In the data rows, the value 128 means zero.
Some points, one per row:
[121 127 157 132 128 156 143 112 135 115 149 191 127 139  80  67]
[193 110 124  68 138  87  90 128 185 146  96  86 120 136  76 170]
[ 91 134 174 154 162  94 105  93 135 150 111 116 108 133 255 127]
[165  90  96 170 141 145 104 131  84 122 132 131 254 136 127 104]
[142 159 205 204 112 127 114 159 153 108 115 131  55 147 113 142]
[126  92 125  67 157 104  82 156 102 166 184 112 106  92 130 160]
[ 31 119 104  89 113 146 106 112 162 208  53 141  55 109  92 107]
[131 222 117 137 115 178 121 161 112 137 126 116 113 148 115 122]
[212  43  78  68 132 109 135  75 121 145 129 137 167 103  97 118]
[173  72  21  59 217  67  44 174 130 112 109  62 115 178  66 180]
[ 89 142 117  82 117 170 123 108 108 132  55 148 135  83  64 246]
[ 36 121  89  99 108 190 181  55 136  97 121 144 127 134  75  89]
[122 166 147 167  96 159 132 101 168 152  85 146 118 185 105  94]
[145 122 160 166  66  98 154  23 194  87 255 148 255 142  86  87]
[162 120 171  88 143 134 132 131  90 110 145 127 111 102 138 111]
[144 107 122 127 173 126 144 137 121 103  64 124 117 158  92 159]
[121 121 103 128 118 138 117  79  61 140  72 128  55 128  89  92]
[179 150 180 149 136  88  21 179  95 128 150 117 177  74 133 141]
[109 122  14  99 135 136 120 254 122 148 106 141  51  97 137 188]
[139 130 111  49 134 107 238  92 157 118  82  82  52 144 128 149]
Here are 10 more points, each followed by its number:
[137 171 171 153 128 105 114 154 167 156 154  89 139  57 168  99] 0
[155 107 148  76  82 123  97 151  63 133 154 105 143 117 145 107] 1
[ 74  94 120 104 145 171 113 142  83 108  45 132  65 111 146 115] 2
[144 117 170 118 126 105 159 131 139  81 191 154 169  67 110 149] 3
[120 124 164 134 214 155 132 138  75 123 152 148 183 130 172  78] 4
[133 134 142 120 111 162 167 141 169 168 130 190 168 106 122 124] 5
[101 147 129 168 155  86  81 132 198 138 192  77 233 151 200 219] 6
[149 145 140 194 113  96 135 174 135 168 174 166 174  90 173 135] 7
[147 138 127 105  94 118 187 112 192 127 154 172 161 123  82 165] 8
[191 109 136 142 122 115 136  87 124  67 182  71 148 186 136 184] 9
Which two of these numbered points are nearest to each point below, looking only along the 3 directions in which the first points spread most? Their numbers follow each, nearest first.
[ 72 115 184 212 140  44 109 118 144 129 128 114  76  76 161 123] > 0 7
[134 156 199 156 139 120 132 119 187 159 171 133 189 158 128  28] > 4 3
[116 135 141 128 127 105 110 134 117 136 124 119 150 113 154 111] > 4 1
[ 70  83 108 142  82 175 109 126 174 144 133 213 141 147 124 133] > 5 8
[208 218 119 228 137 102 141  68 255 145 243 122 223 169 145  88] > 3 4
[117 153 239 151 106 118 111 126 138 121 171 106 191  87 114 158] > 7 4
[136  71  98 122  75 148  87 158  78 111  30 172  54  90 162 193] > 2 1
[173 135 181 195 151  87 124 102 106 107 171 129 101 101 204  84] > 7 0
[133 122 119  96 112  99 143 162 125 109 175 107 147 128 182 139] > 1 4
[191 105 122 130 126 102  53 176 105 109 177 143 199 178 152 183] > 6 1
[174  97  19 147 140 114  95 198  77 115 117 101  95  68 123 140] > 1 2
[115 150 140 111 108 119 126 117 147 105 182 136 129 128 130 102] > 5 4
[148 118  50  98 172 146 139 163  55 106 199 116  74 128 103 133] > 1 9
[174 115  69 135 113  75 112 178 142 125 166 122 239 133 116 152] > 9 6
[ 42 116 195 255 123 193 152  52  82 120  65 144  82 146 110 111] > 5 2
[107 100  88 177 138 149 148 141 115 125 142 146 129 130 188  74] > 5 4
[ 35 124 135 139 105 156 131 157  96 152 134 120   6  84 168 117] > 2 5
[ 73  99 133 130 120 179 116 126  84 165 110   0  41 155 149 177] > 2 5
[ 83 104  99  76 160 123 104 136 107 108  80 100  39 112 179  77] > 2 5
[136 130  50  99 255 171 122 130  76 105  48 138  72 153  97 106] > 2 1
[ 74 106 119 104 151 154  87 159  84 117  19 170  11 114 190 102] > 2 5
[135 118  17 143 126 165 144  99 165 151  93 129 131 111  92 108] > 8 5
[121 123 151 158 131 165 136 125 102 175 131 162  84 106 255  85] > 0 4
[148 133 101  16  35 102 167 133 198 117 129 103 135 126 158 139] > 8 5
